In the data rows, 128 means zero.
Here are some numbered points:
array([116, 77, 195, 94, 139, 124, 78, 181, 104, 111, 155, 136, 212, 126,
       118, 58, 110, 154, 151, 96, 94, 133, 133, 108, 91, 95, 90, 149,
       90, 80, 125, 147]) 0
array([154, 198, 67, 184, 181, 173, 169, 118, 163, 174, 93, 127, 9, 104,
       160, 244, 192, 79, 46, 92, 144, 80, 96, 171, 158, 205, 199, 88,
       177, 213, 137, 141]) 1
array([147, 100, 149, 103, 171, 99, 148, 166, 116, 120, 132, 133, 151, 102,
       104, 107, 131, 103, 121, 106, 108, 84, 124, 115, 109, 110, 101, 163,
       114, 121, 127, 129]) 2
array([102, 117, 125, 170, 133, 161, 90, 110, 119, 139, 148, 136, 117, 108,
       147, 133, 158, 122, 138, 137, 148, 151, 98, 158, 140, 143, 117, 129,
       96, 126, 116, 120]) 3
array([156, 158, 165, 111, 91, 80, 165, 119, 137, 79, 103, 106, 139, 142,
       111, 126, 81, 120, 139, 115, 72, 135, 164, 88, 98, 95, 142, 149,
       115, 102, 169, 124]) 4
array([121, 132, 124, 100, 140, 165, 102, 150, 129, 134, 146, 138, 137, 146,
       127, 119, 123, 140, 133, 96, 139, 143, 139, 129, 136, 135, 142, 96,
       125, 126, 101, 153]) 5
array([99, 63, 105, 152, 161, 167, 84, 151, 120, 159, 145, 143, 124, 80,
       134, 116, 185, 122, 108, 133, 160, 128, 72, 161, 137, 151, 92, 137,
       121, 176, 113, 130]) 6
array([84, 107, 126, 98, 90, 114, 92, 130, 103, 118, 156, 121, 196, 140,
       109, 75, 73, 193, 176, 177, 148, 144, 134, 110, 148, 89, 80, 135,
       94, 101, 103, 125]) 7
array([151, 194, 70, 169, 185, 160, 164, 130, 158, 186, 92, 131, 22, 116,
       163, 241, 185, 77, 51, 75, 145, 86, 94, 175, 167, 205, 193, 73,
       179, 222, 139, 140]) 8
array([138, 108, 250, 191, 184, 144, 82, 102, 104, 102, 173, 149, 84, 78,
       168, 116, 163, 109, 82, 45, 76, 146, 121, 143, 78, 168, 114, 145,
       79, 63, 155, 157]) 9
array([167, 163, 165, 123, 79, 88, 162, 131, 131, 86, 104, 116, 144, 147,
       107, 115, 73, 106, 150, 128, 66, 144, 164, 87, 97, 85, 128, 164,
       111, 89, 165, 124]) 10
array([139, 49, 171, 135, 189, 116, 97, 171, 128, 144, 128, 150, 141, 55,
       120, 109, 196, 89, 64, 82, 102, 72, 87, 147, 92, 167, 88, 161,
       123, 147, 134, 139]) 11
array([182, 136, 174, 98, 153, 84, 167, 158, 141, 121, 123, 119, 129, 124,
       109, 127, 112, 110, 104, 79, 97, 80, 152, 104, 101, 109, 152, 127,
       153, 125, 132, 141]) 12
array([138, 125, 125, 121, 141, 138, 134, 121, 155, 124, 129, 125, 115, 135,
       143, 137, 118, 142, 114, 94, 121, 118, 147, 129, 121, 152, 151, 100,
       135, 128, 114, 149]) 13
array([129, 116, 134, 103, 133, 142, 123, 119, 149, 122, 140, 130, 118, 140,
       140, 114, 111, 147, 115, 107, 128, 129, 160, 131, 125, 146, 136, 96,
       122, 119, 102, 141]) 14
Which two points above are nearest to each new point? Their numbers follow each, nearest first.
array([146, 102, 155, 107, 184, 112, 129, 160, 127, 137, 130, 131, 138, 105,
       103, 125, 142, 96, 112, 93, 105, 83, 113, 113, 110, 118, 116, 162,
       115, 125, 128, 132]) 2 12
array([100, 55, 132, 113, 162, 110, 103, 163, 105, 147, 142, 129, 179, 89,
       103, 90, 163, 142, 106, 133, 163, 95, 88, 144, 119, 120, 76, 122,
       122, 167, 94, 140]) 6 2
array([109, 102, 111, 180, 135, 158, 89, 103, 137, 142, 142, 144, 112, 116,
       151, 135, 164, 123, 116, 127, 138, 145, 80, 148, 129, 143, 122, 136,
       120, 139, 121, 118]) 3 6
array([146, 53, 169, 142, 187, 115, 103, 171, 121, 147, 127, 159, 156, 57,
       111, 110, 197, 96, 70, 75, 102, 78, 80, 132, 99, 146, 90, 161,
       124, 140, 130, 142]) 11 2
array([175, 98, 221, 112, 161, 95, 131, 143, 169, 117, 130, 142, 140, 89,
       127, 119, 117, 120, 59, 29, 74, 73, 165, 109, 62, 140, 133, 132,
       145, 92, 138, 168]) 12 2
array([114, 101, 119, 70, 108, 100, 130, 152, 119, 131, 128, 121, 183, 144,
       111, 87, 104, 152, 150, 162, 141, 108, 155, 113, 137, 103, 110, 135,
       144, 119, 104, 134]) 7 14
array([163, 104, 173, 143, 144, 104, 127, 163, 117, 131, 116, 118, 127, 95,
       108, 114, 146, 99, 122, 100, 87, 98, 111, 119, 92, 115, 118, 180,
       109, 112, 148, 129]) 2 12
array([164, 142, 170, 105, 171, 102, 155, 138, 142, 120, 120, 126, 126, 113,
       114, 147, 122, 107, 105, 69, 99, 88, 147, 108, 100, 120, 153, 133,
       144, 125, 129, 141]) 12 2
array([90, 111, 138, 105, 96, 122, 95, 130, 105, 111, 152, 121, 202, 139,
       116, 78, 80, 178, 171, 161, 124, 152, 138, 120, 144, 95, 80, 142,
       105, 95, 115, 125]) 7 0
array([177, 111, 223, 114, 170, 87, 141, 144, 173, 125, 135, 139, 134, 89,
       126, 115, 125, 114, 58, 24, 71, 66, 152, 114, 64, 139, 133, 138,
       150, 110, 142, 188]) 12 2
array([113, 143, 183, 148, 110, 135, 103, 127, 69, 97, 155, 143, 163, 140,
       146, 76, 111, 135, 186, 143, 85, 195, 141, 110, 98, 91, 89, 165,
       53, 64, 155, 111]) 0 10
array([114, 107, 125, 180, 125, 153, 100, 108, 123, 132, 141, 135, 115, 110,
       152, 133, 164, 134, 121, 146, 148, 146, 90, 162, 134, 149, 111, 144,
       117, 131, 132, 118]) 3 6
array([141, 168, 95, 163, 117, 140, 152, 100, 148, 149, 104, 121, 71, 144,
       139, 166, 141, 106, 121, 137, 140, 141, 143, 129, 143, 151, 173, 104,
       155, 143, 131, 124]) 13 14
array([107, 113, 140, 190, 153, 172, 96, 99, 118, 133, 151, 138, 85, 110,
       181, 147, 173, 134, 113, 117, 134, 157, 100, 155, 129, 166, 115, 132,
       86, 117, 122, 132]) 3 6
array([142, 129, 162, 143, 153, 140, 117, 118, 149, 125, 131, 128, 92, 113,
       142, 135, 136, 119, 93, 57, 93, 118, 140, 138, 98, 149, 140, 115,
       128, 115, 139, 163]) 13 14
array([85, 87, 112, 91, 117, 153, 76, 155, 102, 137, 164, 136, 191, 134,
       128, 79, 109, 185, 160, 145, 160, 146, 114, 133, 147, 116, 89, 109,
       115, 136, 85, 139]) 7 5
array([109, 94, 136, 165, 133, 158, 87, 120, 128, 142, 141, 141, 132, 113,
       145, 116, 160, 138, 128, 145, 151, 143, 88, 155, 129, 147, 108, 144,
       118, 131, 127, 118]) 3 6
array([118, 115, 137, 185, 161, 161, 93, 112, 116, 138, 151, 143, 93, 102,
       171, 140, 169, 129, 114, 121, 129, 151, 94, 168, 130, 167, 119, 134,
       94, 130, 121, 121]) 3 6
array([128, 157, 92, 158, 131, 150, 140, 104, 146, 140, 111, 124, 78, 145,
       144, 178, 138, 122, 112, 124, 148, 134, 130, 144, 144, 150, 164, 103,
       166, 150, 116, 131]) 13 14
array([85, 122, 99, 103, 181, 191, 66, 175, 91, 152, 165, 147, 149, 141,
       141, 111, 142, 138, 129, 107, 176, 155, 98, 148, 171, 150, 121, 67,
       115, 160, 76, 150]) 5 6
array([75, 64, 136, 123, 114, 149, 61, 154, 72, 137, 162, 125, 207, 107,
       124, 78, 133, 174, 156, 176, 149, 151, 74, 133, 132, 109, 59, 154,
       92, 127, 120, 114]) 7 0
array([114, 122, 131, 79, 79, 85, 135, 147, 96, 99, 130, 109, 202, 157,
       109, 67, 76, 165, 192, 187, 134, 143, 155, 95, 126, 65, 90, 147,
       93, 90, 123, 101]) 7 10
array([137, 137, 157, 215, 94, 113, 130, 80, 124, 110, 113, 131, 87, 105,
       127, 133, 152, 114, 123, 169, 102, 150, 118, 139, 116, 143, 108, 177,
       119, 93, 166, 90]) 3 10
array([122, 127, 127, 114, 143, 161, 108, 145, 118, 130, 141, 139, 143, 148,
       139, 116, 119, 151, 140, 108, 137, 150, 133, 137, 139, 129, 140, 102,
       122, 133, 100, 144]) 5 14
array([149, 153, 137, 178, 152, 147, 152, 111, 151, 147, 112, 122, 64, 110,
       152, 180, 160, 69, 104, 91, 97, 140, 119, 127, 108, 161, 156, 129,
       126, 140, 158, 122]) 13 3
array([134, 119, 127, 72, 69, 81, 146, 146, 98, 95, 135, 118, 201, 152,
       107, 74, 73, 161, 196, 192, 119, 145, 155, 91, 124, 61, 98, 148,
       89, 86, 125, 99]) 7 10
array([116, 133, 123, 99, 145, 167, 111, 141, 125, 135, 143, 141, 125, 151,
       126, 128, 120, 143, 127, 100, 123, 145, 132, 126, 131, 127, 146, 103,
       132, 126, 101, 154]) 5 14
array([101, 129, 124, 152, 101, 131, 105, 116, 115, 123, 130, 127, 147, 132,
       128, 118, 123, 152, 142, 163, 131, 153, 115, 132, 137, 127, 100, 134,
       126, 120, 130, 111]) 3 14
array([90, 75, 126, 82, 143, 162, 61, 158, 124, 137, 169, 147, 180, 125,
       128, 80, 113, 178, 126, 116, 169, 144, 116, 150, 140, 123, 94, 89,
       128, 148, 74, 155]) 5 14
array([90, 90, 131, 91, 134, 138, 78, 151, 102, 138, 166, 140, 179, 129,
       127, 79, 111, 178, 141, 139, 159, 141, 105, 129, 132, 113, 84, 119,
       112, 128, 96, 139]) 7 5
